Rotation paths and how fast each direction turns (deg/step):
Each turn is a multiple of 5 degrees from 10 to 175, or 0.
Each row of a path follows its step; steps can be skipped.
path 1
step 0: [  2.8   6.2  20.3  -7.1 -22.6 -10.9 -21.7  26.0 -18.4 -13.2  -5.8  18.8
  34.3   6.4  23.2  25.5 -23.9  -1.4  -5.0  -6.9   3.7  20.4  20.9  30.4
  -3.4  11.9  36.1 -34.3   0.0  39.2  14.7   2.8  12.3 -24.3  -7.8  18.8]
step 1: [ 15.5  12.4 -20.7   5.7  -4.0 -18.1   1.3 -15.7 -20.3   0.2  44.8  -2.1
 -20.2  14.8  14.4   6.4  -6.3   0.3 -13.3  27.8  39.1   0.1   3.3   0.8
  -1.7  32.2 -11.8 -55.3   5.3  17.0  12.9 -31.2 -13.3 -18.9   8.8   7.7]
step 3: [ 13.2 -11.3  37.2  -3.8   5.4   6.7  19.4   5.6 -26.7 -14.3   9.4  -1.8
  -7.4  11.4 -21.8  -2.1 -32.6 -17.9 -21.5 -31.7   4.0   9.5   9.8  36.2
  13.3  19.3  26.6 -53.2  11.2  12.2 -14.9  13.2 -16.4   8.5  17.5  -7.2]
step 4: [ -3.4  11.2  12.8  -0.6  10.7  -8.2 -28.5  33.0 -20.7   7.9  19.7 -32.2
 -27.2 -34.4  -5.8  11.0  -8.4  20.6   4.0  -3.8   4.9   7.4   7.3  12.8
  16.6  35.2 -14.8 -42.1  -6.7 -27.2  13.7 -29.0   9.7 -11.4  20.5  19.0]
step 5: [-31.7  14.4   7.2  39.1 -15.6  -1.0 -22.7   2.9 -20.2 -37.8  -4.0  -6.4
  -4.8   0.4  -9.0   5.1 -20.0  23.7 -16.7  15.3  26.9 -23.9  19.0  35.7
  24.4  12.4  16.9  -6.9  11.0  22.4  25.2  19.0  26.4   6.0  -8.1  10.3]
step 6: [ 12.4 -28.8  30.7  -0.7  -1.6 -19.0 -21.8   4.0 -34.5   1.9  -6.6  -0.2
 -10.6  11.1  -8.9  17.3 -13.0  -5.6 -18.0  33.2   3.5  14.6  12.9 -15.7
  -4.1  14.2   8.2 -32.1  33.2  41.7  18.2 -12.3 -11.3  12.1  40.1  -3.2]
step 7: [ -8.2  32.9  -8.4  -1.7  30.9 -40.3 -19.5  -5.7   0.2  14.3   2.3   0.2
  21.9 -20.3   2.1  -6.7 -28.6   4.4 -32.9   1.2   2.3  15.6   7.8   1.6
  29.5   9.9   6.9 -45.3  -3.9   2.1  26.7 -24.7  -9.5  29.2 -13.8  24.8]
step 8: [ -6.2   4.4  16.9  20.7 -14.3 -27.0 -14.5  19.6  15.4  -3.5   7.7 -10.5
 -11.5  52.1 -34.0   6.6 -18.2  -3.4 -22.3   9.3  32.5  21.8   5.2  57.0
  12.7  10.0  14.1  -7.6  -7.2   9.9 -12.5 -18.8  -5.2   4.7   0.3   6.8]
step 9: [  3.0   3.4  41.8  -8.0  26.3   0.8   0.0  24.3 -14.1   6.5  14.4  -5.9
 -27.1  -0.8  15.5 -20.5 -25.2  15.9  14.0  40.4   7.2  16.1 -11.2   9.3
   0.4  14.7  31.0 -41.1 -19.6  19.3  11.0 -13.3  20.1   5.0   9.2 -25.3]
step 10: [-27.4  13.9  -5.0 -14.3 -19.4 -12.8 -23.4  -5.6   8.7 -37.3  22.8  -2.7
 -11.3  -8.7  10.6  17.4 -27.9 -18.0  -6.3  -7.4  -5.1  -2.2  -2.7  13.3
  47.5 -16.7  12.1 -47.6 -18.3  10.0  24.6  -3.4  16.7   1.5  29.3  16.3]
step 12: [  2.7   9.9   7.1 -12.8  21.9 -27.9 -31.1  23.5 -23.1 -27.0 -19.0  -7.4
 -12.1 -25.8   3.3 -22.7 -28.4  29.8  -9.5   2.9  13.7 -15.9 -18.9  23.9
   2.1   2.4   9.8 -15.2  -1.9  27.6  13.7 -18.3 -45.1  16.4  16.2 -18.4]
[  6.6   6.5  -8.9  -0.5  -2.8   9.7  -6.9   8.2   0.7  11.0  -4.3 -12.2
   7.8   9.5  -1.4  -1.6  -6.1   0.8 -10.2 -11.1  -8.1  -5.8   0.6   4.8
  -0.1   5.4  -9.2  -1.3  -3.8   5.1   3.9  -9.2   2.3 -10.5  -3.6  -4.2]	100
[  5.9   7.1   3.1  -2.2  10.9   2.3  -7.8  -2.6 -12.6 -11.2 -11.8  -7.8
  -5.5  -3.4  -4.4  -0.7  10.2  -6.9  -3.5 -10.1   9.0  -3.8   9.3  -6.3
   6.0   6.4  -0.3   7.2   7.5  -5.7  -2.8   0.2   6.1   0.9   3.1  -3.4]	40
[-16.2   6.7 -11.5   0.2   1.9  -5.0  10.2  -1.9   0.4   5.7  -6.0  -3.5
  -0.4  -2.4 -13.5  14.0   2.5  -4.6  -1.1   9.5  -3.0  -9.2   3.5   6.8
   7.0   1.8   4.2   6.2  -4.9   2.2  -9.4  -0.7   6.5  -3.9   0.1   3.9]	125
[  0.5  -8.4  -2.5   6.2   6.0   0.9  -0.3  -3.3  -1.4  -4.8  -2.5   5.2
  -3.1   3.3   9.3   2.1  -6.8  -9.8   9.0   0.8   1.3 -10.3   7.5  10.1
 -15.0   5.7  -1.9   4.2 -10.3  -3.8   9.4 -11.7  10.5   5.4   3.8   3.5]	85
[ 14.9   2.6   5.9  -2.9  -0.9   7.2   5.7   4.6  -8.6  -1.7   1.3  15.5
   2.5  -0.9 -17.6   1.5  -5.8  -1.0   1.8   4.2  -3.2   4.5  -0.1   2.9
 -11.2   4.8   6.8   6.1   4.6  11.7  -5.6  -2.2   3.0  -5.8   4.0  -4.2]	130
path 2
step 0: [ 24.3  -3.3 -11.4 -43.3  -0.2  12.7 -10.8  -5.5  49.3   5.3  10.0 -30.9
 -15.5  13.4 -12.1  -9.5  -8.2   9.9  18.9  17.5  18.3   3.8  -2.7   0.7
 -14.0  12.5  35.5 -22.2 -25.1  31.5  -5.0   8.7 -23.0 -16.0 -29.0  14.1]
step 1: [-16.8 -38.4   0.8 -21.3  13.2   9.0  -3.7   2.4  -7.8  24.0 -32.2  -0.4
 -19.9 -11.4 -17.8 -29.7  -7.3 -22.7  21.8  -0.4 -22.3  24.3   4.8  -1.3
  12.3  -3.5  -5.6 -40.3  26.2 -11.4   9.6  27.6   7.0  15.9 -23.4  36.4]
step 2: [  7.7  27.7   8.2   0.8  -6.0   2.6   6.2   1.3  18.2  -8.8  -3.7  14.5
 -13.2  29.2 -19.4  37.9  13.8   8.3  31.5 -12.3 -12.6  -5.0  -8.4  13.0
  25.1   2.1   5.8 -15.3  28.3 -16.7  31.9  28.4 -36.5   6.4 -45.8 -21.1]
step 3: [ -7.0 -13.4 -13.7 -23.4 -11.2 -21.8 -15.9  -3.5 -31.8  30.1  18.0  -3.4
   1.7 -14.2   6.5  22.5 -30.9  -4.7  -3.8  30.9   6.0   5.6   8.3  12.0
  -9.3  20.5  19.7 -13.4  16.5   9.6  32.5  34.5 -39.7  24.8  20.8 -19.1]
step 4: [ -1.0  -4.6  -4.7  48.5 -22.8  -6.8  17.8   4.5 -11.4  21.2  17.3  -3.5
  -8.1   9.4   3.1  -6.2  31.2  -4.7  -1.7  24.9  17.6   3.7  44.9  -4.0
  24.9  -3.2 -16.6 -16.7  21.3 -52.1  26.2   2.1  -1.7   4.4  13.5   2.8]
step 6: [  3.8   1.5  -8.9  -9.2   2.3 -16.6  16.4 -26.9   8.3   9.2  17.9 -37.9
  12.0  25.1  43.3 -17.3 -29.3  26.0  -8.6  16.8  15.0 -38.3  24.0   6.9
 -10.5  -5.3 -12.8  -8.6   2.6  -5.5 -24.8 -11.8  -2.4 -22.9  40.6   3.2]
step 7: [ 19.2 -20.2   7.7   1.1   9.4  16.7  -7.5  -7.0  -2.8 -23.8  22.7  12.0
  22.8   4.2  -4.1 -71.1  37.8 -12.0  -3.1   7.5   2.8 -23.2 -10.8  -3.9
   1.6 -38.3   1.4 -18.4 -16.3 -10.7 -20.6   3.5  17.0   8.3  13.2  16.6]
step 8: [ 19.0  -4.1   6.8 -14.0  22.2   6.4   9.5 -29.5  35.9 -18.5 -24.2   3.7
  14.4  10.7  15.1 -37.0 -18.4  37.3  21.4 -43.7  -8.1  -7.5  -1.7  -4.8
 -26.4  -9.0  -4.7  15.6  16.2  12.8  14.2  -8.8  13.2  11.2 -25.8 -23.8]
step 9: [  1.0 -28.8 -25.6  -2.0  12.9   6.7 -20.2 -30.6  22.1  20.4  -6.8  17.9
   3.0  28.5  -2.2  14.3 -25.1   3.9  -0.7  13.0 -35.4 -11.2 -16.1   1.7
  12.2 -40.5  31.3   1.2   4.8  27.8 -38.6  27.2   0.5  20.1   7.0   3.3]
step 10: [ 28.5 -20.3   1.1   3.4  -5.1  14.1 -17.3 -14.8   8.0  29.6  12.3  -0.2
  -1.8   1.3 -30.2   0.9  30.7   2.5  28.3 -27.7  27.6  36.6  25.1 -26.6
  19.7 -17.7  -2.6   5.1  -8.6  34.9  18.1  12.9   1.3  33.4 -14.3  -0.5]
step 11: [-14.6 -45.5  -5.9  12.1 -24.2  33.5   1.2  26.0  -3.6   4.7 -26.7  20.6
 -19.7   1.1 -15.2   9.7 -39.2  23.0  -7.3 -12.2   5.7  23.7   1.1   0.8
  16.8   4.0  31.8  28.0  33.8  -2.6  21.4  -0.5 -15.1  -8.9 -15.7  -5.4]
[  2.0  -3.4  -9.6  -9.0   9.4   9.7 -17.7  -1.0   4.9  -2.8  -2.6  -9.0
   1.1  -0.1   9.6   9.2  -3.9   4.4   1.6  14.7  -2.3  -2.0   0.4  -2.9
  -6.2   6.1   3.0  12.6   1.9 -10.0   1.6  -0.9  -2.0  -2.0   1.8  -1.5]	125
[ -3.5  -8.5  -8.0  14.9  -1.6  -3.9  -1.5  -1.9   0.1  -7.1   0.6  -5.4
   2.7 -14.2  -8.3 -13.1   3.2  -1.2   2.5   6.5   9.2  -4.1   7.2   0.0
  -5.0   4.5   3.5   7.5   0.8   0.6   4.1   0.7  -1.8   3.5 -12.7  12.8]	110
[ -2.3 -13.7  -7.2  -9.8   5.5  -1.0  18.9  -3.3  -6.3  10.6  -3.1   3.0
  -3.5  -3.7  -1.4  -0.3 -12.8   0.9   0.1   0.4  -0.6  -2.6   5.3   1.9
 -11.0   7.7   1.6   1.3   8.7   4.9   4.3  -7.8   6.9  -6.3   3.7  -1.9]	140
[ -1.6 -11.0   1.1   5.1   0.4   0.1   1.1  -2.4  -4.5  -0.2   8.2   0.0
 -14.1   2.6   0.2   8.8   3.7   7.2  -6.4  -2.3 -13.2   2.3  -1.1   0.7
   7.2   2.8  -7.6   9.0  -3.4   6.9  18.6   7.4  -8.5   4.1   2.0   6.4]	45
[ -5.7  -0.7  -1.9  12.1  -5.8   5.0   5.0  -3.3   5.8  -0.8   7.4  -9.2
  -0.7   9.8  -2.3   1.1  -5.5  -1.1  -4.6   4.4  -7.6  -5.3  -7.3 -14.1
  10.0  -1.2   5.9  -4.5  14.8  -3.5  -0.8 -13.8  -0.6  -6.3  -5.3  -0.9]	155
[  3.4   0.7   2.5  -2.5  11.0  -3.5   3.3  -5.3   3.6 -10.0 -14.6  -7.1
   9.0  10.4 -14.5  -6.6   3.1   4.0  -9.4   7.9  -2.7   5.0   2.5  -2.4
   8.5   6.8   1.9   1.2  -0.8  10.0   2.0   6.3   5.8  -3.4   7.7  -1.6]	40
[ 12.8   0.3   4.1  -4.1 -10.8   3.2  -1.9  -5.4  -0.4 -10.8  -6.6  -0.4
 -12.9   4.6   5.1   4.9  -5.6 -18.9   1.6   0.1   1.6   4.5   7.1  -2.0
  -1.7  -5.7   6.1   5.0   7.6   9.7   1.0   4.3   6.6  -1.7  -5.0   6.9]	35
